0: [ 26 -45  19  -9 -16  77   5 -22  12  16  13  15   4  -4  -9  -8 -13  17  -8  53 -25 -42 -21 -20  -9 -32 -63  15 -67  26 -32  -4]
1: [-82  32  12  -5  -4  -5  19 -27 -14  -5  23  16  13 113  -8  28  -6   7  49  44  -2 -37 -13  -3  -5  21 -35  70 -68   4 -59   0]
2: [ 19  42  18  -4   5  -2  11   0   0 -15  12 -11  -7 -71  -1  -3   1   8  -2 -34  12  39 -44  20  15  -4 -18 -39  57   6  15   8]
3: [ 33  46  37  -3 -25  -6  10   7  -4 -58 -16  -6  10 -91   2 -17 -23  27   4 -36  23  70 -69  17 -26 -17  -8 -59  82 -13  13  10]
4: [  22  107   23    7   30   -2    7  106   -8   14 -127   22   16  -85  -12    6   -8  -10  -13 -127   -3  -23  -43    1  -28  -37  -20   13  127   12  -92  -18]
5: [  28  -30   -2  127   33  -11  -30   10   -6   47   15   20   21  127    7   -1   39  -44    6   51  -41  -58  127  -12  -19   24   31   40 -100   14   -8  -47]
6: [-38  49  45  -1 -17 -11  27 -19  -4  -3  35 -25   4  46  -8  16  -7   4  23  62  -4 -51 -13 -21  23  29 -23  49 -46  44   9  20]
7: [  37 -127 -127   36   -4  -14   20  -20    0    5   32   19   16   60   -3  -16   24  -81    2   27    1  -41  127  -26    0   19  102    1  -58  -57   -2  -10]
8: [  21   89   19    9   28   -3    7  100   -8   13 -127   22   17  -78  -12    6   -8  -12  -11 -127   -3  -24  -31   -1  -27  -35  -18   12  127   11  -88  -19]
9: [  21 -118  -52  100   24  -20  -19  -12   -2   38   25   21   20  127   -3    8   31  -76   -2   45  -18  -60  127  -28   -6   13   73   21  -75  -55   -3  -25]
10: [ 24  28  75 -24  23  33  29  38 -72 -56 -25  16 -16 -65  25  51   2  14 -45 -21 -31  11 -30 -19  21   5 -14 -26  66  -1 -24 -64]
11: [  41 -127  -56   44   -4  -36  -34  -40  -20   -8   18   11   49  127   30  -20   48  -87   -2   32  -13  -12  127  -14  -19   13  123   37  -77 -108    7  -13]
12: [  22 -127  -87   38   27  -14  -16  -10    7   22   12    4   22  127    3    0   15  -64    2   41  -10  -44  127  -11   -9   23  127  -12  -57 -127    5  -13]
13: [  29  -80 -114   -9  -20  -19   -3  -20   21    8   45   14   21  104   12  -31   -5   32   -7   26  -17  -45   23  -11   -4   19   17  -19  -59   12  -29   18]
14: [ 20  56  26  -7   4  -1  12   2   1 -18  13 -13  -8 -82   0  -3   1  10   0 -38  14  42 -54  22  18  -6 -24 -41  65  12  16  11]
15: [  11 -127 -100   42   15  -30   -4  -31   -4   32   -4   26   11  102  -17    5   -5  -35  -27   28  -23   -9  123  -18  -41   25   81    7  -85  -86   -2  -42]
16: [  46   65 -127  -28  -18  -13 -127  -16  -22  -25 -100    6   23  127  127 -127   -7  -37  -34   29  -21  -14 -127    1  -47    7   21  -28 -127   45   -5   39]
17: [ 26  64  10 -32  11  11  12  11 -18 -10 -78  41 -15 -94 -11 -21  11  15 -12  -9  17  95 -56  38 -32 -14 -24  27  77   2  -8 -11]
18: [ 12  68  26 -10  16   4   8  12   7 -10   0  -3 -15 -80   0  -8   4   6   2 -56  13  50 -54   8  18 -10 -24 -46  78  14  12   8]
19: [   7   32   24   -9  -12   -7   -7   13    5   -3  -18  -89  -20  -88    4  -15  -38   10   11  -73   25   73  -53   -4   16  -16  -22 -127   96   10   17    5]
20: [ 24  48  29  -5  -3   1   0 -13  -9 -30  22 -50   0 -82  -3  -3  -5  12   2 -59   4  65 -60  20  10   3  -7 -57  55  21  24   8]

[ 20 -54 -25 -35   6   5   3 -19  27  38   2  18 -41 -18   2 -14 -24  29   6  40 -24 -20  21 -33 -11  -8  -8  -8 -68  32  -5   4] --> 0 13 6 2 1
[  21 -119  -55  107   27  -22  -20  -11   -4   39   25   20   22  127   -3    9   33  -82   -1   46  -19  -61  127  -28   -5   14   77   23  -75  -59    3  -27] --> 9 12 15 11 7
[-86  15  52   5 -10  -9  20   5  26  12  35  10   8  54   7   9  -4  13 -38  47  10 -29  36   7  13  -1 -37  34 -65  27 123  -5] --> 6 1 0 2 13
[ 26 -41  19  -9 -16  74   4 -22  12  15  12  15   4  -3  -8  -6 -12  17  -9  51 -25 -42 -16 -19  -9 -30 -61  20 -66  25 -28  -4] --> 0 6 1 13 2
[ 25  65   9 -33  12  11  12  13 -19  -9 -84  47 -15 -94 -12 -22  12  15 -13  -6  18  96 -56  39 -34 -15 -25  32  77   1 -10 -12] --> 17 18 3 14 2
[-33  38  31 -11 -21   2   8  -7  18   2  27  25  -3  29  -3  17  -8  22   1  37  -6 -41   3   8   1   8 -23  70 -54  22  17   4] --> 6 1 0 2 13
[-30  39  30 -13 -20   1   7  -5  17   0  28  24  -4  23  -3  17  -7  22   2  34  -4 -38   1   9   3   8 -22  65 -48  20  18   5] --> 6 1 0 2 14
[-93  18  55  -3 -13  -9  22   4  28  10  36   9   7  47   8   9  -7  16 -40  47  13 -27  27   8  15  -2 -41  34 -63  28 127  -2] --> 6 1 0 2 14
[ 17 -49 -22 -34   5   4   3 -19  26  36   4  18 -39 -14   2 -12 -22  29   7  40 -23 -22  19 -31 -10  -7  -9  -6 -68  30  -5   3] --> 0 13 6 2 1
[   1   23   28   -5  -27  -32  -27   20   12   -8  -75 -127  -34  -91  -16  -21  -53    6    4  -74   32  127  -56   -2   15   -7  -23 -127  126   -1   11  -16] --> 19 20 3 18 14
[ 25 -49  19  -9 -16  73   6 -21  13  16  12  16   4  -2  -8  -7 -14  18  -9  52 -23 -40 -19 -22 -10 -30 -61  13 -68  28 -34  -3] --> 0 6 1 13 2
[  33 -127 -127   34   -5  -14   21  -20    0    4   32   16   15   59   -4  -14   22  -76    4   29    1  -42  127  -26    1   20   95    4  -58  -51   -1   -9] --> 7 15 12 9 11
[-26  35  21 -12 -14 -16   5 -27  10  -5  18  16  19  38 -15  11  16  12   8  40  -8 -42  25  10 -13   4 -29  66 -59  28  36   4] --> 6 1 0 13 2
[ 16 -79 -52 -22 -22  -5   2 -11  30  15  41  14  -6  57  -4 -16  13  42  -5  31 -25 -53  30 -19  -1  10  13 -23 -62  12 -33   6] --> 13 0 6 7 1
[  15 -110  -48  102   25  -22  -19  -11   -2   37   26   20   20  119   -1   10   31  -75   -2   46  -20  -60  127  -28   -3   15   72   22  -74  -56    7  -26] --> 9 12 15 11 5
